One turn moves each row of this set onto another row. After a few examples, where does it send each row asked below?
k_980: [  4   3 -25  30  20 -30   3  10  30   3 -15   3   3 -34 -16  15]
k_374: [  0  -6 -14  22   4 -23  -8  -5  13  -6  -5  13   0 -22  23   0]
k_958: [  5  -8 -33  39   2 -35  -1   0   5   0 -32   7  23  -4   8   7]
k_990: [ 10 -14 -20  14   5 -10  -6  -7   5  -9 -18   7   0  10  17   5]
k_941: [-10  26 -22  11  10  -2   7  -2  11 -11  -8  -3  12   0   7  18]
k_138: [-22  -5 -21  25  22 -25   3  19  16   4 -17  12  25  -6  -2  -3]
k_945: [ -8   8 -18  24   8  -1  -1  -9  21 -19 -19 -10 -12   6   6   8]
k_885: [ -6  -4 -19  21  32 -27  -1  10  35  -1 -15  13   7 -36   0  10]
k_776: [ -8  -7 -23  24  17  -6  -4  -6  24 -10 -32 -10  14  16  17  27]
k_576: [ -8  11 -26  38  22 -21   2   9  42  -2 -24   0   2 -27  -5  26]
k_799: [  4 -14 -22  21  -1 -15   1  -7  -2  -6 -20   1   4  11  17  12]
k_100: [  4  16 -28   6  21  -3   0   2  18  -9 -17   2  24  10  12  25]
k_636: [ -9  17 -27  13  15  -8  -4  -6   9  -7 -19 -10  29   6  -5  25]
k_986: [  2  21 -22   3  19   0 -13  -6  16 -14 -11  -2  14   3  -4  13]
k_817: [ -8   2 -19  13   8   7  -7  -7  23 -16 -21  -9 -10   1   7   8]
k_908: [ 17  -1 -31  19  11 -15  -1  28  24   7 -21   8  16  -6 -17   5]
k_517: [ -1  -6 -27  23  10  -4  -6  -5  23  -8 -33 -15  12  15   6  31]
k_268: [  1  -7 -31  19  25 -24   0  15  32   6 -31   9  15 -32 -12  13]
k_572: [-11   3 -24  26  30 -16 -10   7  46  -4 -25   5   6 -29  -3  21]
k_954: [-10   9 -30  35  31 -19   1  10  44  -6 -30   8   6 -22   2  15]
k_617: [ 10 -18 -21  15   4 -13 -14  -9   2  -7 -23   2   7  10   7   8]
k_50: [ 15  -5 -20  23  -5 -21 -17  -8  12  -5 -10   4  -2 -23  -4   3]
k_308: [ 12 -20 -34  17   6 -19 -11   4  14   3 -36  13  24 -10  13   7]
k_607: [-10   6 -33  29  22 -14  -3  10  40  -2 -34   1   6 -29 -13  19]
k_183: [ -3   1 -29  34  30 -36   9  14  30   1 -25  10  15 -24  -4   9]
k_159: [ -5 -10 -12   7  11 -12  -3  22  25   9   0   9  14 -22   1  15]
k_655: [  4   4 -12  34  19 -33  -8  11  22   0   2   3  11  -6 -16   6]
k_575: [  2 -13 -21  21  -3 -13  -6 -12  -3  -8 -19  -3   2   6   4   7]

k_945 goes to k_517
k_655 goes to k_908
Now find these:
k_990 goes to k_799
k_885 goes to k_183
k_954 goes to k_576
k_958 goes to k_50
k_100 goes to k_941

One turn moves each row of this set onto another row. After a few examples, where does it send each row asked below?
k_613: [  5 -22 -25  15  -6  17   9   7 -12  16  -9   4 -22  -7  -4 -16  -3  -7
 -29 -21 -24 -10]
k_380: [ 14 -14  10  20 -15   3  11 -15  17  18 -16  -7  -7   9   1 -18   0 -17
 -27  15  -5 -17]
k_419: [ 15   5 -20  20 -20  -8   7  -3   5   1 -14  -9 -10   5  -4 -15   0 -24
 -15 -34  -7 -19]
k_221: [-10  -7   7  28 -17  15   6 -31  -2 -10 -18 -15 -12   7 -12 -11  22  -1
 -27   0 -27  -9]
k_457: [ -3 -40  -1   8 -17   6  -3 -26   8   8  -9 -10  -4  22  13  -8  24  -7
 -11 -13 -27  -8]
k_584: [ -7  -8  -1   2 -33  10  -7 -13   6  21   0   9   2   7   5  -6   0 -11
 -12 -20   0   4]
k_110: [  2  -7 -19  22  -4  20  10 -12   9  33  -5  -3 -13  11  -9   0   5 -11
 -28 -41  -6   0]
k_858: [  6 -17  -8  35 -10   2  17  -3   2  30 -24  -9  -5   8  -3  -1   6 -29
 -31 -27   4  -1]
k_163: [ 15  -5  -4  26 -18  10  -2 -25  -3 -15 -11   2   5  15 -10 -15  18 -28
 -33 -11  -3 -23]
k_564: [ -7 -31  -2  25 -10  -4  11   9   7   6   0 -15  -2  18  15  -8   2  -3
 -10 -22   1   4]
k_269: [ 16 -26   0   2  -6   9   1 -11 -27   7   1   1  -1  25  -9 -15  21   0
 -19  -2 -11   2]
k_433: [ 15  -1 -14  34  -7  17  18 -12   1 -17   8  -6 -14  25 -14 -21  12 -11
 -16 -18 -16 -15]
k_123: [  0 -30 -17  36  -1  -4   7  -9 -17  20   6  14 -15  12   7  -3   8   7
 -31 -18 -10  -7]
k_210: [ 11 -19  15  30 -18   4  11 -31 -19  16 -16 -14  -8   7  -3  13  15 -11
 -24 -30 -11   1]
k_794: [ 11  -4  -2  22  -4  -3   2 -14  13  -9  -3   0 -10  10  -8  -4  20 -17
 -30 -43  -5   7]
k_876: [ -5 -13  -2   9 -20   8  29 -19   6   1   0   0 -15   1  19 -11  -8  -8
 -15   5 -17  -2]
k_253: [ 10 -10   8  18 -17   8   2 -21 -29  36   0  -6 -15   9   8 -19  10 -24
 -19 -16  -6  -5]
k_805: [-13 -12   3  23 -25   6  17 -16 -29   1  -8   6 -11  15  -1 -22   3   9
 -18 -10  -1 -22]
k_226: [-21  -8 -15  25  -9  14  13 -21   9  12   8  -7  -1  25   1  -8  28  -2
 -21 -15 -32  -5]
k_559: [ 13  -7  -8  12 -13  15  10  -5  -1  -4 -13 -15 -16  12 -10  -8  16  -4
 -26  13 -33 -18]

k_226 goes to k_210
k_564 goes to k_269
Now find these:
k_457 goes to k_253
k_858 goes to k_559
k_433 goes to k_794

